Some points, one per row:
  -2.56  1.26  1.48  1.43  0.89  1.27  0.77  1.40  -0.65  0.46  0.10  0.98  -1.77  0.91  0.57  0.83
  1.00  -0.90  -0.16  -0.86  -0.90  -1.06  -0.40  0.05  0.54  0.33  0.71  -0.27  0.30  0.53  -0.47  -0.82
  -0.38  0.74  -0.71  -0.22  0.10  0.63  -0.27  -0.98  0.51  0.46  1.12  0.23  0.29  -0.60  0.36  -0.35
  0.33  1.29  0.74  0.90  1.12  1.19  0.79  1.07  -0.14  0.47  -0.99  0.25  -0.28  -0.66  0.32  1.90
  0.84  -0.20  -0.21  -1.36  -1.05  -1.57  -1.55  -1.42  -0.08  -1.10  1.05  -0.39  -0.30  1.67  -0.07  -0.29
  0.11  -2.26  -0.71  -0.30  -0.16  -0.56  -0.85  -0.92  0.54  -0.08  0.53  -1.42  -0.20  0.96  -0.51  -0.15
  -0.80  1.31  -0.32  0.88  1.17  1.17  0.88  1.72  -0.13  0.46  -1.04  0.24  -0.66  -2.25  0.67  1.24
  -1.97  1.34  0.89  0.95  0.90  -0.03  0.97  1.86  0.59  0.43  -1.08  1.21  -0.92  -0.66  0.52  0.83
  -0.73  0.74  -0.06  -0.12  1.26  0.61  0.15  -0.23  0.18  0.31  -1.03  1.30  -0.04  -0.11  0.69  -0.29
  0.91  -1.35  -0.59  -1.29  0.25  -2.24  -1.44  -0.92  -0.12  -2.46  1.18  -1.29  -0.22  1.00  -0.77  0.16
  -0.23  0.79  0.38  1.14  0.06  0.48  0.30  1.32  -0.56  0.47  1.11  1.54  -0.28  -0.58  0.67  0.95
  -1.42  0.61  1.48  1.45  1.38  1.26  0.32  0.53  0.74  0.58  -0.57  1.39  -1.68  -0.60  0.42  0.70
  -2.44  0.75  0.92  0.86  1.24  0.62  0.85  1.10  -0.23  0.47  -0.95  1.46  -0.27  -0.27  0.12  -1.92
  -0.84  0.83  -1.26  2.08  0.79  0.53  0.77  -0.41  -0.09  0.57  -0.55  0.74  0.49  -0.69  0.51  0.92
  -0.15  1.33  0.27  0.30  0.18  1.11  0.74  1.22  0.58  0.48  -0.45  1.42  -0.24  -0.73  0.56  0.35
  0.27  0.90  -0.29  0.56  0.75  0.04  0.21  -0.41  -0.15  0.40  0.11  0.89  -0.13  -1.11  0.07  2.08
  0.17  -1.48  -0.30  -1.15  -0.23  -1.60  -2.04  -0.43  0.53  -0.65  0.50  0.27  -0.76  1.54  -1.04  -0.84
  0.88  -1.35  0.50  -0.22  -0.81  -0.53  -0.74  0.04  0.45  -0.20  -0.01  0.14  0.40  1.04  -0.65  0.22
  0.21  -0.33  -0.76  -1.28  -1.52  -1.19  -0.93  -2.05  0.41  -0.23  0.70  -0.37  0.38  1.60  -0.06  -1.38
  0.92  -1.28  -1.25  0.96  -0.85  -1.71  0.81  -0.99  0.48  -1.89  1.15  -0.80  -0.21  0.01  0.04  0.91
  -0.67  1.47  2.12  -0.15  0.64  0.67  0.91  0.75  -1.66  0.01  -0.65  -0.16  -0.12  -0.64  0.44  1.93
  0.79  -0.24  0.25  -0.69  0.24  0.06  -1.36  -0.92  0.32  0.00  0.01  -0.24  0.42  0.51  0.49  -0.73
  -0.91  0.95  1.51  0.83  0.89  1.33  0.75  0.62  -0.97  0.45  -1.11  0.78  -0.76  -1.82  0.12  2.09
  0.88  -0.34  -0.70  -0.66  0.24  -2.68  -1.39  -1.03  0.46  -0.63  1.00  -0.79  0.35  1.49  0.20  -0.68
  -0.16  0.17  0.92  0.81  0.25  1.25  0.76  1.76  -0.04  0.36  -0.48  1.48  -0.22  -0.03  0.50  1.03
  0.35  0.72  0.89  0.92  0.71  0.05  0.77  -0.36  -0.59  0.47  -2.21  -0.37  0.43  0.64  0.35  0.24
  0.92  0.22  -0.69  -1.37  -1.44  -1.03  -2.15  -1.47  -0.18  -0.16  0.99  -0.42  -0.29  0.95  -0.46  -1.90
  -1.39  1.10  0.71  2.00  1.26  1.06  0.87  1.12  -1.79  -0.10  -1.67  1.46  -1.00  -1.57  0.57  0.86
  0.94  -0.87  0.86  -0.54  -0.89  -0.36  -0.24  -1.45  0.43  -0.59  1.32  0.85  0.27  0.83  -0.47  -1.35
  0.38  1.30  -0.72  -0.10  0.15  -0.12  -0.42  -0.46  0.58  0.45  -0.04  -0.40  0.24  1.67  -0.09  -0.33
  -0.22  0.47  1.37  0.89  1.39  1.18  0.74  0.50  -0.01  -0.08  -0.04  1.49  -0.70  -1.85  0.57  0.88
  0.78  -1.53  -1.38  -0.74  0.99  0.03  -0.27  -0.44  0.53  -0.07  1.25  -0.25  0.39  0.42  -1.18  -0.92
  0.80  -1.98  0.45  -0.20  -2.06  -0.90  -0.45  -0.95  0.43  0.42  0.21  -0.25  0.33  0.94  0.49  -0.24
Here are 12 more points, each followed by its number:
  0.93  -1.53  -0.81  -1.34  -0.42  -0.55  -0.31  -0.86  0.13  -0.16  1.25  -1.44  0.38  1.37  -0.49  -0.72 0
  0.76  -1.55  -0.67  -1.32  -1.07  0.07  -0.28  -1.38  0.43  -0.02  0.46  -0.26  0.35  1.56  -0.59  -1.50 1
  -1.82  0.63  0.75  1.35  0.69  1.12  0.94  0.29  -0.52  0.42  -1.46  1.62  -0.68  -1.23  0.55  -0.12 2
  0.80  -0.31  -0.81  -0.84  -1.61  -0.99  0.20  -1.05  0.64  -0.59  -0.01  0.22  0.42  1.42  -0.57  -1.32 3
  0.84  -0.18  -0.24  -0.61  -0.88  0.19  0.36  0.09  0.29  -0.06  0.62  -0.74  0.18  0.93  -0.51  -0.10 4
  -0.75  1.40  0.37  -0.72  1.28  0.60  0.28  1.30  -1.38  0.46  -2.16  -0.84  -0.21  -0.78  0.72  0.39 5
  -0.78  0.83  2.17  1.42  0.68  0.57  0.84  1.12  -1.15  0.55  -1.03  1.36  -1.39  0.48  0.58  -0.22 6
  -2.55  1.22  1.63  0.96  1.35  1.18  0.82  0.63  -1.28  0.00  -1.20  1.96  -0.76  -1.69  -0.15  0.24 7
  -0.75  1.26  1.58  1.99  1.30  1.20  0.75  1.70  -1.74  0.29  -1.14  0.87  -1.81  -1.76  0.42  2.06 8
  -1.38  1.28  1.53  -0.04  0.69  0.66  0.52  0.03  -1.24  0.46  -0.05  1.32  -0.76  -1.85  0.62  1.90 9
  -0.72  1.48  1.05  0.32  1.30  1.25  0.70  1.32  -0.20  0.54  -2.03  0.70  -0.91  -1.28  0.33  0.99 10
  0.93  0.97  -0.28  1.06  -1.53  0.83  -1.40  -0.82  0.29  -0.59  1.10  -0.32  0.48  0.87  -0.52  -0.72 11
Which of these numbered points is nearest to each point below, ignoring the 2 directions in which the first points spread most? Its number follows each.
  0.75  -0.15  -1.23  -0.23  -2.63  -0.39  -0.48  -0.34  0.47  -1.78  1.28  -1.44  0.24  -0.58  -0.57  -0.73 > 11
  -0.70  0.33  1.06  0.94  -0.34  -0.40  0.82  0.80  -0.66  0.22  -0.44  0.69  -0.79  -0.03  0.52  -0.24 > 6
  0.23  -0.30  0.37  -1.35  -1.35  -1.41  -0.71  -0.47  0.35  -0.52  1.04  0.22  0.07  -0.07  -0.57  -0.33 > 9
  -0.78  0.14  0.31  1.78  0.75  0.60  0.70  -0.33  -0.08  0.51  -2.21  0.29  -0.20  -1.83  0.57  0.40 > 2
  0.81  0.30  -0.04  -0.06  -1.11  0.76  0.14  0.72  0.32  -0.02  0.72  -0.69  0.35  0.47  0.02  -0.79 > 4
  0.92  -0.91  -0.85  0.36  0.80  -1.49  0.21  -1.60  0.38  -0.68  0.06  -0.41  0.22  0.44  0.41  -0.28 > 2
  -1.38  0.85  0.95  0.93  1.31  0.63  0.73  0.65  -2.37  0.36  -1.69  0.93  -0.12  -1.25  0.55  1.46 > 7
  0.24  -1.33  -0.81  -0.89  0.87  0.00  0.37  0.19  0.54  -0.01  1.18  -0.34  0.31  0.52  0.55  -0.90 > 0
  -2.42  0.79  0.81  2.08  1.34  0.63  0.84  1.78  -0.62  0.39  0.02  2.44  -0.35  -1.91  0.62  1.32 > 7
  0.84  -1.54  -0.71  -1.42  -0.32  -0.70  -0.40  0.12  -0.15  -0.69  0.52  -1.43  -0.16  1.49  -0.56  -0.81 > 0
  0.90  -1.47  -0.87  -0.21  -0.84  -0.96  -1.40  -1.61  0.51  -0.58  1.08  -0.88  0.36  1.01  -0.06  -1.88 > 2
  -0.72  0.91  0.83  0.84  1.43  1.13  0.89  1.20  -0.50  0.45  -1.71  0.84  -0.24  -1.15  0.42  1.43 > 10
  0.77  -0.94  -1.29  -1.34  -2.10  -2.22  -1.49  0.14  -0.65  -0.74  1.21  -0.95  -0.13  0.96  -0.70  -1.39 > 8
  -0.76  1.39  1.00  0.32  1.42  0.66  0.79  1.34  -0.68  -0.17  -2.01  0.22  -0.78  -0.64  0.11  0.36 > 10
  -0.17  0.87  1.46  -0.11  0.19  1.16  0.76  0.63  -1.38  0.48  1.12  0.83  0.01  -0.77  0.57  1.41 > 9
  -0.76  1.43  0.83  0.38  1.17  1.32  0.80  1.87  -0.49  0.41  -1.79  1.49  -0.34  -0.75  0.51  1.88 > 10
  0.28  1.24  1.00  0.91  0.79  0.61  0.56  1.19  -0.17  0.42  -1.81  0.23  0.21  -0.64  0.55  0.34 > 10
  -1.31  1.22  1.45  2.58  1.35  1.28  0.75  0.59  -1.18  -0.08  -1.49  1.33  -1.39  -1.21  -0.05  1.28 > 8
  0.84  -1.30  -0.80  -1.14  0.15  -0.44  -0.31  0.05  0.38  -0.62  1.00  -0.81  0.50  1.52  -0.63  -0.24 > 0
  -1.35  1.19  1.09  0.82  1.24  0.63  0.83  1.08  -1.85  0.37  -1.66  0.38  0.41  -0.13  0.49  -0.86 > 5
  0.96  -0.44  -1.31  0.02  -1.37  -0.54  -0.31  0.24  0.47  0.57  1.31  -0.88  0.24  0.95  0.00  -0.85 > 4
  0.23  1.33  -0.21  1.54  0.03  0.63  0.85  0.12  -0.63  0.41  -0.49  1.50  -0.06  -0.56  0.53  1.49 > 3
  -1.43  1.43  1.33  0.92  0.74  0.58  0.82  0.85  -1.28  0.41  -0.60  0.90  -0.72  -0.68  0.43  2.18 > 9
  0.86  0.07  -0.36  -0.72  -0.82  -0.64  -0.26  -0.35  0.47  0.48  -1.06  -1.44  0.35  -0.63  -0.04  -0.18 > 10
  0.32  -1.99  -0.94  -0.83  -0.30  0.11  -0.42  -1.53  0.57  0.55  0.09  -0.24  0.30  1.47  -0.11  0.44 > 1
  -1.22  0.20  2.14  -0.10  1.37  1.24  0.93  0.77  0.48  0.40  -0.54  1.44  0.44  -1.24  0.57  1.43 > 9
  -2.32  1.28  -0.29  0.35  0.15  1.20  0.82  0.64  -1.81  0.51  0.53  0.38  -0.31  -1.29  0.59  0.83 > 9
  0.32  0.25  -0.24  -0.80  -2.15  -1.08  0.32  0.16  0.53  0.41  0.59  0.20  0.24  0.46  0.70  -0.80 > 3
  0.81  -2.04  -0.87  -0.77  -0.36  0.75  -0.25  -1.42  -0.14  -1.21  1.05  -0.79  0.29  1.06  0.09  -0.27 > 1
  -1.41  0.72  1.49  2.27  1.04  1.07  0.96  0.65  -1.17  -0.06  -1.01  1.40  -1.39  -0.09  0.58  1.93 > 6
  -0.29  1.34  1.00  0.36  0.28  1.13  -0.47  0.68  0.33  0.46  -0.51  -0.21  -0.18  -2.38  0.70  -0.19 > 10
  0.77  -1.57  -0.15  -0.85  -1.99  -0.45  0.25  -0.56  0.60  -0.59  1.16  -1.39  0.40  1.50  -0.53  -0.82 > 4
  -0.21  1.28  0.99  -0.25  1.52  1.18  0.72  0.60  -0.57  0.55  0.22  -0.34  0.24  -0.59  0.59  -0.32 > 0
  -0.15  1.40  2.11  1.37  0.63  0.60  0.75  1.36  -0.21  0.31  -1.07  -0.80  -0.65  -0.15  0.49  2.09 > 6
  0.26  -0.47  0.32  -1.30  -0.26  -1.42  -0.24  0.18  0.50  -0.57  -0.61  -1.38  0.35  -0.09  0.54  0.36 > 10
  -0.82  0.73  0.97  0.35  1.35  0.42  0.80  1.83  0.41  0.59  -0.99  1.91  -0.31  -0.53  0.59  0.69 > 10
  -0.75  1.47  0.87  1.58  0.83  0.65  0.69  1.67  -1.83  0.49  -0.95  1.35  -0.14  -0.65  0.44  1.41 > 8
  0.79  -0.84  -1.18  -1.25  -0.99  -1.69  -0.84  -1.54  0.46  -0.07  0.60  -0.17  0.33  1.60  -1.72  -1.78 > 3
  -0.24  -0.33  0.22  -0.16  -1.48  0.12  -0.21  0.22  0.48  0.00  0.55  -0.06  0.38  0.30  -0.85  -0.83 > 4
  0.30  0.84  -0.11  1.42  0.90  0.62  0.33  -0.93  0.44  0.42  -0.38  1.25  -1.38  -1.71  0.62  1.95 > 2
  0.66  -1.60  -0.30  -0.16  -2.03  -1.64  -0.78  -1.65  0.49  -0.17  1.25  -0.78  -0.17  1.44  -0.61  -1.79 > 2
  0.86  -0.20  -0.78  -1.23  -1.40  -0.29  -0.31  -1.14  0.01  0.01  1.04  -0.43  -0.10  0.96  -1.10  -0.76 > 4
  0.22  -0.90  -1.39  -0.66  0.72  -0.43  -0.37  -1.42  0.55  -0.69  0.55  -0.29  0.32  -0.30  0.12  -1.78 > 2
  0.74  -0.26  -0.37  -0.82  -0.93  -1.04  -0.94  -2.00  0.55  -0.11  1.08  -0.74  0.34  -0.08  0.45  -0.26 > 9
  0.99  -1.39  -0.81  -0.74  0.11  -1.40  -0.97  -1.06  0.61  -0.67  1.21  -1.45  0.25  0.97  -0.47  -1.96 > 0
  -0.43  0.93  0.80  0.93  0.66  1.20  0.78  1.99  -0.52  0.63  -2.15  1.46  0.29  -1.40  0.42  1.41 > 10
  0.82  -0.82  -1.21  -0.71  -1.63  -1.73  -0.47  -1.50  -0.03  -1.24  1.22  -0.90  0.36  1.51  -0.52  -1.98 > 3
